In the rows, zero is written as 128.
Which row each row swaps with, under one turn or mirror
The rows were stretched afterwards, more along some directions than others.
riv: [134 108 149 133 151 130 137 111  66 141 131 109 128 138 109 120 130 116
 120 160 114 132 141 133 118 162 121 138 131 138 176]
zon: [128 142 111 118 125 124 142 150 136 115 122 132 131 115 119 141 106 134
 137 101 112 136 130 144 126 115 161 114 119 125 112]
fepu: [133 153 114 109 110 121 129 146 130 127 120 136 143 121 123 151 132 142
 132 106 119 137 127 140 142 122 176 104 116 124 105]
ziz: [125 105  93 174 103 101 123  98 130 129 137 169 150 110 132  94 144 128
 123 125  98 151 115 126 175 130 122  88 132  96  99]
vedid: [147 104 128 134 131 108 125 110 133 113 114 145 124  77 117 133 123 133
 122 102 118 118 144 135 109 133 135 130 138 153 149]
rane: [133 119 140 113 142 165 127 145 128 135 111  93 143 123 137 146 120 133
 128 142 134 101 128 116 126 152 134 108 124 153 117]
nalik: [118 121 144 126 144 153 126 134 159 113 120 114 111 121 117 108 145 142
 129 163 156 137 132 142  94 130  94 147 116 143 135]
duzev: [132 115 152 126 147 123 123 110  77 154 137 120 119 124 106 135 107 115
 118 138 100 138 140 115 122 157 120 155 125 145 160]
sep: [136 120 143 102 146 151 124 131 135 150 119 110 136 133 147 159 124 143
 123 137 144  90 122 104 134 163 129 112 130 151 113]
sozub: [115 153 109 102 109 128 136 153 150 120 118 126 156 121 130 145 128 141
 132 114 128 125 123 154 148 114 159 109 115 127 100]
bemi: [136 105 144 129 147 117 139 122  64 150 137 102 127 140  98 133 110 118
 134 152 103 135 154 142 122 157 116 149 137 121 173]
Foz: [116 109 103 166  94  98 120 101 133 129 129 152 157 103 121 102 155 131
 118 116  97 146 123 136 174 119 145  90 127  97 106]
ver: [136 116 135 117 148 156 129 128 141 125 120 117 121 124 144 149 109 133
 126 122 140  93 118 105 127 156 133 110 125 159 120]
lalag: [133 140 146 147 120 125 120 152 138 158 121  83 132 125 139 136 127 126
 141 134 145 138 140 127 130 147 139 163 121 113 135]
pabem: [123 145 128 132 130 126 111 174 121 161 138 117 161 113 133 137 105 123
 146 123 127 138 137 116  98 127 130 161 104 122 117]
fas: [129 109 111 167 108 114 128 101 137 117 125 158 154 131 122  88 155 130
 130 120 112 139 112 131 180 129 136  93 126  94 106]
Kuvig: [114 151 130 127 139 127 114 173 112 163 154 107 161 121 141 127 107 124
 138 131 128 147 133 108  93 133 133 159 107 114 120]
kavun: [117 119 134 119 137 109 132 112  77 142 142 118 125 145 109 120 128 121
 117 151 126 123 139 140 125 151 121 145 133 139 165]
doguz: [123 108 104 165 107 110 121  89 113 127 146 165 138 119 126 103 139 123
 125 111  93 145 114 117 176 135 143  86 125 102 115]
Sifa: [127 135 152 144 129 143 127 163 153 151 113  78 120 142 133 136 117 127
 152 137 147 137 137 132 140 139 112 176 120 114 136]
buti: [137 100 109 163 102 113 125  94 115 123 131 166 155 124 124  97 152 125
 126 119  95 133 115 134 183 144 142  87 132 109 113]
Sel: [126 122 131 106 145 146 120 150 146 143 113  91 144 134 152 157 115 137
 144 127 142  85 125 127 135 155 132 129 124 147 115]
nuku: [132 105 144 122 144 138 133 124 145 106 118 115 116 133 114 109 144 140
 139 155 143 133 136 149 104 137 105 148 129 136 147]
vani: [122 115 127 136 154 109 147 129 128 114 148 136 129  97 109 101  97 132
 129 135  83 166 155 149 108 103 112 104 139  93 122]
lugop: [125 117 135 132 174 135 151 130 126 110 144 137 114 105 119  93  98 128
 117 147  94 165 140 128  93 104  92 105 140 110 127]
gek: [128 144 138 123 136 140 114 170 112 153 141 117 143 132 134 132  97 118
 144 114 119 146 132  99 102 122 121 170 106 123 121]
lotob: [130 140 124 121 140 125 139 138 142 143 130 136 112 133 139  98 161 119
 117 154 132 151 129 100 133 110  93 136 152  98 112]
Vor: [133 113 137 129 140 127 132 112  82 139 132 115 126 140 102 126 137 120
 126 142 128 123 140 137 127 169 141 146 123 134 174]
lifen: [124 146 113 111 125 129 139 163 138 130 115 116 156 119 119 135 123 136
 150 108 105 148 140 159 149 117 174 106 117 116  97]
vasa: [131 105 117 169 110 122 127  96 128 124 126 157 144 129 126  86 160 130
 126 121 105 145 111 126 183 134 128  94 134  98 109]
valu: [137 127 114 130 135 124 148 134 141 146 123 147 125 125 126  84 180 128
 119 165 129 158 129 115 134 118  91 123 156  94 112]
vopas: [138 143 135 125 138 135 116 170 108 150 138 115 153 133 131 133 107 117
 149 112 125 149 130 102 108 124 142 148 105 113 125]
sapak: [135 108 137 129 135 113 118 105 136  99 129 137 107  83 116 133 116 119
 107  96 139 109 135 121 100 128 142 124 128 159 158]
mev: [123 139 129 129 128 136 117 170 119 154 142 114 151 131 135 135 110 124
 151 116 131 142 130 104 115 129 125 162 110 115 124]
sut: [128 147 115 116 108 130 138 158 128 123 111 111 147 111 113 143 126 133
 132 114 115 140 137 152 132 113 171 109 118 123 114]
daf: [119 157 107 108 114 128 136 160 139 124 125 118 140 129 129 143 128 135
 136 111 127 137 122 153 136 115 164 109 113 112 113]
Gigok: [140 128 149 144 123 147 128 151 145 167 117  85 117 133 136 134 126 126
 144 139 133 140 139 116 143 146 112 162 123 112 126]
Nes: [150 112 142 128 135 117 115 101 120 114 124 148 120  85 122 138 126 124
 108 112 138  99 137 115 105 152 135 127 133 168 163]
Vufi: [139 129 148 149 124 143 126 148 137 160 122  83 114 128 135 139 123 118
 141 148 137 143 146 116 136 142 122 146 124 107 131]
Ropu: [133 110 135 132 142 110 132 103  84 140 135 126 127 131 104 124 115 119
 135 136 119 113 137 140 128 168 122 154 128 143 175]
dureb: [123 153 139 113 146 137 107 180 117 158 143 112 161 127 142 142 103 125
 145 116 131 136 127 108  98 132 140 163 106 126 117]
riru: [156 105 134 137 132 103 120 103 126 107 120 144 125  84 116 133 119 129
 125 102 120 111 146 128 110 141 144 130 138 155 157]
foso: [119 155 106 117 111 132 127 161 149 127 119 122 155 115 123 146 128 143
 136 103 127 134 125 148 144 120 176 105 106 114 102]
zes: [149 123 124 136 133 128 148 134 131 144 114 143 123 122 125  91 171 125
 129 159 130 157 139 106 128 111  86 131 156  99 112]
fik: [136 135 146 135 123 133 125 160 146 167 119  78 130 126 137 148 127 132
 151 131 134 141 144 134 143 144 143 155 126 102 123]
Ruz: [124 147 118 110 121 123 141 163 133 132 121 115 146 109 123 152 116 135
 143 108 110 139 138 151 138 117 172 121 117 120 106]
pibut: [137 104 120 159 102 109 119  89 112 137 137 164 144 106 119 112 136 127
 122 111  86 154 118 109 170 131 136  95 126 110 109]
nusa: [127 113 111 164  93 111 109  98 131 118 131 160 145 114 122 111 147 127
 117 111 111 133 110 123 176 130 140  92 122 113 114]
faso: [137 120 133  98 130 149 128 134 132 134 111 103 148 129 143 164 128 139
 139 131 143  86 129 126 146 160 144 117 125 160 122]
semat: [119 156 109 106 109 118 134 158 145 127 121 122 154 108 132 153 112 136
 136  92 115 131 127 144 136 116 171 130  99 131 101]
Dag: [146 126 149 147 126 145 132 141 145 155 120  90 118 135 136 132 129 132
 142 143 145 129 141 116 140 153 118 158 120 108 136]
zigi: [133 148 127 127 131 130 116 165 116 150 143 130 155 125 135 129 108 126
 141 113 128 135 133  99 104 128 131 165 104 117 121]
keda: [117 113 107 158 102 110 118  81 134 105 148 169 130 119 120  99 130 122
 118 106 111 134 108 120 170 125 136  89 118 109 120]
sev: [124 112 109 159  96 108 123  89 124 120 133 158 141 129 128  94 165 133
 117 136 123 134 108 133 180 137 134  84 130 116 116]
fom: [129 123 144 106 141 157 120 139 141 130 118 106 138 117 149 162 114 133
 129 118 142  89 120 109 133 154 148 119 116 164 114]
fisek: [135 124 135 104 141 157 127 135 136 141 122 103 140 123 158 158 113 131
 129 123 133  94 121  95 138 160 136 120 112 159 110]
rol: [149 106 138 129 133 112 119 106 126 114 120 144 119  80 115 130 133 128
 107 106 133 111 146 118 103 133 139 126 136 153 153]
Guda: [135 107 140 135 143 112 133 110  77 131 131 120 116 136 108 130 106 115
 123 142 120 129 144 142 115 158 114 160 130 141 177]
Kizi: [132 120 143 128 129 117 130 121  70 151 131 104 125 157 113 136 134 125
 131 163 135 121 144 145 137 166 124 147 137 126 179]
mim: [127 132 141 141 130 140 120 164 156 170 121  73 131 124 130 141 124 132
 149 135 138 141 139 133 137 145 133 154 112 106 125]
ser: [122 118 125 139 172 119 153 144 124 115 147 127 127  98 108  89 105 128
 138 148  90 172 145 152  98 110 113 104 135 102 127]
tum: [125 112 137 119 138 131 130 133 150 123 124 115 131 125 124 117 147 149
 146 151 147 127 130 157 103 144 108 152 121 138 140]
ritov: [145 120 144 112 144 157 128 142 128 136 105  98 145 138 139 157 118 138
 142 126 148  91 127 117 136 161 141 120 123 146 127]
Vikap: [126 113 147 127 147 124 128 116  80 135 130 115 123 143 102 123 120 118
 126 128 115 128 142 140 121 153 128 162 128 136 171]
mero: [131 118 136 140 170 131 153 135 122 114 141 134 123 103 109  83 118 135
 124 160  95 173 146 143  98 110 104  99 137  99 126]
Res: [129 105 143 127 138 116 135 108  78 135 134 112 119 143 102 129 112 111
 121 134 104 122 151 146 135 155 131 150 136 130 171]
rure: [119 122 131 128 166 124 151 126 122 118 160 139 120 103 114  96 101 129
 108 147  99 161 141 127  87 110 100 105 137 106 133]
figas: [125 110 145 138 142 113 129 103  91 136 128 124 120 140 112 127 110 118
 124 129 121 113 131 139 131 159 118 158 127 143 169]
navur: [123 152 112 113 114 127 130 152 136 119 106 121 151 119 119 144 107 128
 140  91 108 139 124 155 142 110 174 104 109 137 104]
pusez: [123 121 127 106 138 161 121 131 133 145 119 102 144 121 141 155 111 130
 127 119 128 103 118 112 137 155 145  92 116 161 110]
vit: [112 119 109 156  93 103 110 113 131 137 134 149 156 133 134 111 150 138
 124 132 126 125 115 134 179 131 128 100 129 101 111]
sug: [133 123 146 101 135 163 120 132 146 126 107 111 142 129 142 151 127 133
 122 112 157  86 116 116 139 155 150 109 114 170 119]

Swapped with nalik: zes
Swapped with mev: Sifa
Swapped with bemi: nusa
Swapped with doguz: figas

